In the rows, 128 means zero.
One turn moves each row of this set onto another row. After a few examples, where does it send each row asked below?
Favo: [153 114  90 111 136 134 124 141 155 136 130 129 113  99]
mobug: [133 154 104 113 110 104 122 113 100 101 126 123 140 116]
Nurap: [108 133 160 124 110 156 131 117 122 135 150 106 136 119]
zit: [135 122 145  98 138 117 135 127 131 132 170 146 135 128]
rim: [101 127 124 125 108 131 154 124 149  99 140 104 125 141]
nak: [131  88 122 149 138 153 109 125 123 112 109 130  98 117]
bik: [ 96 124 135 128  91 128 129 127 104 105 133 123  90 114]
Lemar: [157 117 108 134 151 150 134 124 138 109 106 128 114 150]
fazuk: [121  97 142 137 113 135 145 134 127  94 160 137  97 129]
Faru: [137 138 128 123 155 135  89 122  95 122 130 134 137 128]
Beve: [157 100 130 143 140 119 136 121  93 135 153 142 119 139]
Fivi: [113 124 113 130 159 167 114 125 131 128 132 118  97 106]
Sos: [153 135 142 132 143 140 137 106 104 123 140 121 154 148]
Tamu: [150 113 126 137  89 164 124 105 110 140 142 116 125 141]
Pufe: [135 123 125 129 132 128 135 139 141 135 179 108 138 149]
tize: [109 135 110 124 106 105 144 100 110  98 119 133 139 112]
Bapar: [128 109 109 150 130 153  99 129 129 142 112 145  98 116]
suv: [129 123 112 117 126 142  96 123 135 131 125 115 142  77]
Nodi: [136 159 116 140 110 126 144 120 114  86 123 150 112 115]
rov: [130 155  97 113 123 136 156 114 150 141 128 126 117  99]
duf: [139 128 128 139  89 127 120 105 113 133 148  91 101 133]
Boba: [124 111 129 121 163 127 123 119  99 108 141 141  96 147]
Zub: [124 155 103 123 143 146 119 115 122 118  93 131 107 127]
nonaz: [152 115 115 152 143 126 110 134 107 131 150 140 109 155]
zev: [128 107 109 117 125 101 131 148 126 126 106  99 123 109]
limet: [121 127 106 126 116 129 112 109 124 145 119 144 141  79]
vup: [123 105 152 125 136 154 100 141 129 123 163 126 129 118]
tola: [130 124 119 127 108  94 122 127 121 131 134  81 104 114]
runu: [110 143 117 120  95 135 151 130 135 106 120 114 101 150]
repi: [155  99 115 127 108 161 132 126 109 134 118 135 150 136]
nonak: [141 130 114 125 111 106 171 115 121 115 162 142 114 111]
fopa: [118 135 143 114 104 145 147 136 164 109 137 141 113 123]
Peze: [134 123 134 118 117 139 153 135 143 161 166 116 126 135]
nopi: [143  94 106 118 126 130 136 147 116 123  96 125 145 123]
moso: [141 158 105 131 140 140 122 116 112 127 147 130 134  81]
fepeg: [138 123  98 113 111  96 123 133 103 122 145 139 104  92]

rov goes to Zub
rim goes to tize
Tamu goes to duf
Now these:
nak goes to Beve
Nurap goes to bik
moso goes to Fivi

One turn moves each row of this set onto another row. After a few examples, where does it send each row asked below?
segas: [100 143 101 139 108 123 114 146 100 134 117 119 152 160 147]
mave: [152 137 116 119 132 168 127 136 129 117 116 153 133  85 129]
dazi: [154 137 113 120 130 165 127 136 130 116 115 155 134  86 127]
fav: [100 127 127 135 109  96 150 136 127 151 154 124 139 134 127]
zun: [115 153 118 142 129 130 160 133 110 156 132 121 154 169 133]
deri: [154 136 121 120 136 165 137 135 134 123 120 153 132  84 126]
kade: [ 94 146 125 152  99 114 124 131 134 159 151 116 121 114 117]
Lupa: [ 98 166  92 152  99 138 104 141  96 141 124 115 134 128 124]
fakek: [151 130 122 120 127 160 128 134 140 118 121 156 130  81 128]
nanug: [116 158 102 141 127 128 166 138  94 150 137 126 156 158 122]
muf: [149 132 122 119 129 161 128 136 136 120 122 153 130  81 129]
Fomuz: [156 138 122 121 134 165 139 133 135 122 121 156 134  87 125]
fupen: [ 96 126 132 139 107 101 135 135 133 150 141 120 141 148 140]
luko: [ 97 138  91 135 100 112 115 150  92 128 125 123 146 141 138]
sutig: [115 175 114 157 121 144 154 127 109 167 140 119 137 136 108]

muf goes to deri
dazi goes to fakek
Now these:
zun goes to segas
sutig goes to Lupa
luko goes to fav

One turn moves each row of this set onto another row. After a few examples, where does it send each row asked below?
Zat: [100 177 116 111 139 155 125 113 135 144 109 113 150 137 172 159 127 161]
sarum: [111 128 142 100 114 126 135 105 104 165 137 108 139 134 110 104 106 145]
Femu: [ 80 124 110 157 136 155 132 114 101 159 103 123 164 157 168 109 125 166]
Daru: [120 110 111  93 148 133 123 101 130 153 119 102 153 119 126 148 141 132]
zal: [ 93 148  83 126 127 123 129  99 141 153 150  99 138 147 174 131 119 119]
kimib: [ 91 129 128 131 141 135 156 125 116 165 152 145 142 163 158 103 147 112]
lege: [106 157 110 113 137 152 131 105 169 144 134 143 167 153 135 108  89 149]
mesef: [ 91 152 112 115 143 131 119  76 110 143 120 115 175 166 113 124 114 117]
vugad: [117 141 106 108 143 151 120 105 167 156 160 130 145 145 143  93 129 135]
vol: [103 126 121 132 127 120 137 123 120 141  88 119 153 120 113 132  90 122]
Gur: [120 122 123 136 142 119 118 127 103 164 138  84 180 138 138 139 103 128]
sobu: [132 147 115 123 141 131 112  97 120 112 142 136 165 139 166  97 132 119]
Rez: [119 152 138 114 145 143 134  98 125 158 130 164 149 132  99 149 120 127]
vipub: [116 150 127 139 127 142 113 117 101 148 139 128 157 141 163  68 122 123]
faza: [ 96 169 108 141 122 140 146 135 109 186 124 135 152 128 168 143  99 132]
Nez: [129 143  71 136 139 130 131 126 141 127 121 146 158 128 133 116 118 163]
lep: [110 177 105 112 112 113 149 115 127 124 132 137 123 135 145 131 114 147]
riveg: [110 123 174 128 144 143 128 129 131 152 123 107 135 133 129 148 122 146]
Veb: [ 84 145 122 140 141 160 139 134 135 143  94 132 145 155 141 113 128 180]
tizim: [114 131 123 159 151 155  96  86 114 151 110 129 167 128 133 155 110 146]
gapi: [117 125 130 138 146 120 121  90  89 139 154 122 142 155 124 142 152 143]
Ditaz: [106 148 132 138 115 146 121 102 106 163 145 121 113 123 184 122 129 147]
mele: [104 139 121 147 159 146 141 156 111 170 131 134 165 152 165 122 152 129]
bip: [129 136 104 139 145 148 142 132 129 153 131 162 157 129 144 144 125 185]
biran: [ 83 124 130 164 136 134 135 102 118 179 142 129 142 161 113 135 100 138]

biran goes to Rez
Zat goes to zal
sobu goes to Femu
Now these:
mele goes to Nez
Gur goes to vol

One turn moves each row of this set onto another row. After a few examples, where does it send each row asked below?
Sogu: [126 137 149 158 148 111 139 125  97  98 128 118 167 146 108 158 132 104
 145]
nid: [112 122 159 161 136 158 155 124 120  84 164 130 164 149 151 130 110  96
 146]
Pozu: [131 145 145 117 132 123 138 122 158 126 157 107 170 147 129 161 132  94
 130]
Tedo: [ 99  78 138 158 142 130 134 127 123 125 153 137 133 148 137 145 150 132
 132]
dure: [113 115 153 164 115 127 127 105 131 106 126 134 153 119 122 159 141 108
 138]
kemi: [ 83  86 158 164 153 120 141 115 125 108 150 137 142 152 124 136 139 121
 153]
taba: [116 112 140  96 106 135 163 161 149 134 150 119 160 137 139 128 100 137
 138]
Mil: [158 116 147 128 138 133 155 151 134 116 187 129 150 167 135 150 136 143
 134]
Dide: [154 110 156 158 125 140 179 136 119  99 158 126 131 137 140 120  77 120
 162]
Senaz: [130 113 179 119 162  99 151 146 125 111 122 136 125 158 114 142  68 105
 144]
kurim: [129 108 171 157 149 104 136 129 128 112 149 115 102  98 134 131 116 127
 150]
Fud: [130 114 129 131 131 133 159 143 126 129 148 152 120 160 149 118  62 120
 127]
zivi: [134 121 136 112 143 134 149 169 148 143 161 135 119 135 127 155  76 126
 135]
Rarab: [100 124 162 131 138  92 122 121 111 132 128 120 143 173 113 124 104 145
 147]
pureb: [127 133 133 100  99 116 146 148 147 145 143 111 153 146 124 145 104 136
 150]
zesiv: [162 113 163 136 132 128 193 147 144 103 154 127 135 158 138 125  80 113
 148]
Bib: [133 151 178 120 114 161 161 134 127 124 134 143 141 139 147 112 113 110
 127]
suve: [113 135 163 130 170  99 148 116 125 133 123 111 138 127 113 134 138  89
 137]
gik: [120 148 178 133 163 116 159 125 109 135 120 128 126 143 106 145 122  89
 129]
Piv: [107  69 135 116 133 104 129 145 134 119 140 136 130 121 150 133 100 129
 130]

suve goes to zesiv
Pozu goes to Senaz
Bib goes to kurim
Now these:
zivi goes to Sogu
pureb goes to gik

One turn moves each row of this set onto another row. After a few examples, where does it send each row asked below?
geme: [143  89 124 115  97 129  97 107 133 103 101 157 121  82 150 140 166 131
 132 113 121 182 127 109 147 127 127 106 138 127 148 141 151 153 133 155
 129  96 129 141 113 125 114  92 151 133 134 117 118]
Posez: [157 112 153 112 102 155 125 115 155 108 112 141 119 142 132 126 129 145
  94 123  99 114 134 108 118 138 147 139 153 159 105 141 118 111 141 124
 118  88  90 135 106 117 126 151 157 128 118 133 153]
Riv: [135 124 142 151 142 106 115 111 140 147 127 114  88 148 103 118 128 163
  76 121 129 135 172 142 155 128 136 107 109 103 128 150 118 124 130 107
 121 138 136 107  89 142 135 155 142 148 157 104 121]
vavos: [108  90 153 129 111 126 145 125 109 107 117 159 147  91  93 132 127 150
 124 131 126 117 111 115 136 139 168 131 102 151 114 156 131 140 132 147
 113 120 148 161 125 134 127  88 164 137 153 106 130]
Neno: [147  96 117 111 109 122  99  96 121  99 105 166 119  75 145 129 169 136
 129 120 122 176 129  94 132 137 121 109 134 125 138 145 151 149 130 145
 121  95 124 147 114 126 112  92 148 131 145 121 111]
bas: [102  93 160 135 116 128 143 124 109 108 111 151 131  75  99 133 136 150
 129 129 114 134 114 115 128 141 168 125 107 143 102 156 122 158 135 145
 106 118 143 171 124 137 133 102 176 127 148 106 129]
Nezus: [128 121 140 158 143 101 117  99 133 144 121 105  80 141 110 124 126 157
  88 120 121 151 179 134 143 133 136  98 112  95 124 157 106 132 140 102
 106 137 128 119  94 142 138 159 141 133 152 107 132]
saf: [103 105 115 163 119  98 112 113 102 133 125 121 146 137  87 147  99 121
  91 120 123 128 125 122 153 143 113 132  77 129 140 168 115 135 159 109
 126 126 112 150 102 141 141 119 166 125 155 134 149]
Tok: [144  93 155 116  79 146 110 113 153 104 120 139 135 138 101 133 121 156
  88 119 115 128 127 105 106 129 114 116 155 159 101 152 115 124 134 111
 123 103  88 146 107 120 116 143 160 127 131 147 164]
bunu: [108  98 146 126 119 128 141 128 106 111 121 163 146  81 102 128 131 156
 116 139 123 124 112 101 130 144 170 126 103 140 114 164 120 149 131 138
 111 117 142 171 114 134 134  99 172 138 150 120 117]
lel: [143  96 134 122 110 122 101 104 130 102  96 147 106  75 146 146 179 127
 137 107 110 183 130 108 137 133 120 108 137 122 134 142 152 146 134 149
 113 102 116 144 116 132 117  96 152 128 141 112 117]
Lev: [107 114 112 156 124 103 109 123 100 142 130 126 143 132  80 136 102 121
  84 120 125 132 135 115 137 150 120 125  78 123 131 170 105 138 165 107
 124 127 116 161 100 134 148 125 179 128 144 140 137]
kede: [ 98  99 115 157 107 100 119 115 107 139 125 126 147 138  84 139  94 124
  89 122 124 139 137 129 155 143 131 130  83 130 133 170 101 149 176 113
 129 120 123 157 100 137 151 129 171 121 144 130 144]
raken: [135 129 130 147 146 102 105 106 136 151 127 118  90 145 110 112 128 163
  73 126 129 151 179 132 142 134 131 100 115  93 120 152 112 132 138 103
 125 132 129 119  79 133 133 156 151 145 154 111 115]
lol: [ 96 102 122 168 118 100 126 112 103 136 119 117 135 124  84 147 100 121
  98 117 116 145 135 124 140 149 119 128  82 125 124 165 103 143 170 117
 118 124 110 164 107 136 150 122 168 117 147 131 150]
tose: [128 104 164 132  95 159 108 117 172 118 131 136 136 132 109 132 108 166
  85 115 118 144 121 114 126 137 119  93 132 144 114 158 124 126 105 123
 114 115  81 141  94  93 132 140 152 129 127 144 153]
Lapiz: [145  99 129 112 106 122 100  95 129 100  93 157 112  84 142 130 166 137
 132 112 116 171 122 110 144 127 122 116 138 129 139 143 160 143 123 146
 123 100 126 137 108 132 105  89 142 131 154 103 116]
Zapu: [104  92 154 130 107 126 135 134 107 107 108 156 137  86 105 124 124 151
 127 130 122 126 106 115 141 136 178 125 106 145 122 160 120 160 131 143
 117 112 152 165 121 139 129 108 176 130 143 110 129]
Poti: [166  88 125 123 102 117 101 122 145 132 132 148 101 130 105 116 169 137
 107 107 141 175 198 132 130 127 135  84 131 130 119 119 140 125 155 149
 123 120 155 100 124 127 136 128 136 132 123 118 130]
Mez: [144 121 142 126 116 146 117  99 168 117 135 146 120 146 137 124 132 149
  96 115 110 138 126 120 137 151 137 128 132 161 106 146 149 131 147 126
 122  77  82 123 104 108 133 166 154 110 121 140 144]
gapel: [133 119 130 149 127 103 110 107 137 148 118 112  92 151 119 117 117 151
  82 124 124 147 183 141 155 123 141  98 114  94 135 155 104 130 137 107
 119 133 136 114  86 139 137 159 145 144 146 105 127]
Zuna: [170 101 119 121 117 121 105 119 138 137 132 152  99 119 106 110 166 135
  98 106 137 173 198 118 118 140 128  92 130 124 114 117 143 110 154 155
 123 121 148 108 120 114 137 114 137 135 127 118 121]
bomul: [162  92 132 132 117 116 111 118 143 133 134 139  93 125 104 131 177 133
 107 101 133 178 195 130 121 134 125  87 129 127 110 125 141 113 164 149
 111 126 145 108 131 128 145 128 132 128 125 116 131]
Bitad: [131 119 156 136 109 149 102 116 162 118 143 145 116 139 111 107 109 147
 102 103 120 132 124 116 131 152 137  99 111 154 112 146 149 127 113 127
 102 100  92 124 107  97 140 159 157 105 115 148 157]
Suno: [169  96 122 124 108 116 103 123 141 137 128 144 100 131  95 118 171 127
 101  93 140 171 186 130 130 135 119 101 123 137 123 117 153 108 156 156
 126 120 144 100 125 125 136 112 133 133 130 109 129]

lel goes to bas
Lev goes to raken
Now these:
geme goes to Zapu
Riv goes to Suno
Posez goes to Tok

One turn moves each row of this set onto another row. After a few examples, where does it send each row asked below?
Vemit: [138 162 110 123 132 112 150 184 139  99 179 141 152 149 115 140 127 169
 120  71 137  96  64 101 150 134 174  99 109]
lato: [142 156 119 159 114 109 139 143  94 109 137 153 149 141 120 156 101 139
 135  71 112 107 100 115 183 138 158  85 120]
lumu: [118 139 151 115  93  97 104 134 146 107 186 123 128 150 135 149 106 200
 105 104 152  84 116  76 188 123 155  91  40]
Razot: [138 154 149 116  98  95 128 140 137 102 169  90 151 148 134 153 114 198
 109 122 166 108 134  92 176 127 173  92  36]
darof: [169 168 110 129 138 117 149 180 136 100 174 126 124 149 113 159 112 155
 119  83 123 111  79 108 157 142 182 119 106]
kugod: [129 148 133 151 107 107 144 137  86 120 157 145 160 143 126 152 123 168
 126  53 115 101  94 114 169 160 156  72 120]
zalap: [143 156 127 155  77 135  91 101 130 101 133 141 154 118 118 147 108 207
 106  92 136 108 120  88 163 130 162  65  71]
bul: [148 176 143 128  94 144 102 149 153 103 149 124 145 111 129 147 107 196
  89 114 140  81  93  92 140 125 177 102  58]
Pero: [139 138 124 150 121  78 133 173 135  92 189 121 149 155 134 165 122 164
 111  41 159  98 107 118 184 168 168  82  77]
sisit: [122 134 138 143  79 115 101 110 133 107 148 156 138 132 110 130 111 207
 109  96 132 101 105  73 192 136 155  61  63]
Kasu: [166 144 115 151 127  88 133 158 127  92 181 111 123 159 127 181 108 156
 118  53 140 121 123 119 190 163 171  97  86]
fodu: [139 158 136 126  92 109  91 122 146  94 172 105 144 142 143 171 102 202
 102  93 159  95 139  92 166 116 159  92  43]
Bevof: [150 168 107 137 135 110 142 190 143  91 161 141 139 143 116 151 102 136
 122  85 136  96  78 112 169 124 175 111 101]
tof: [163 154 120 156 113 118 144 135  94 112 149 138 133 141 116 163 111 158
 126  66 105 124  99 115 176 160 168  89 122]
virik: [142 147 133 147  81 112 126 107 119 105 132 125 161 133 108 132 119 204
 119 113 147 129 128  87 184 138 170  57  61]
modog: [148 145 121 158 123  77 129 166 124  91 169 123 138 154 135 177  98 135
 122  57 148 102 122 125 202 146 163  91  80]
sus: [146 171 151 128  90 132 139 153 139 108 135 118 153 114 114 124 120 193
  99 137 144 102  89  88 158 140 189  88  54]
tafuf: [127 155 157 125  89 129 113 151 150 114 157 145 129 116 121 126 109 195
  93 118 132  74  75  75 171 136 171  93  54]

tof goes to Kasu
fodu goes to bul
Now these:
Pero goes to Vemit
lato goes to modog
virik goes to Razot
tafuf goes to sisit

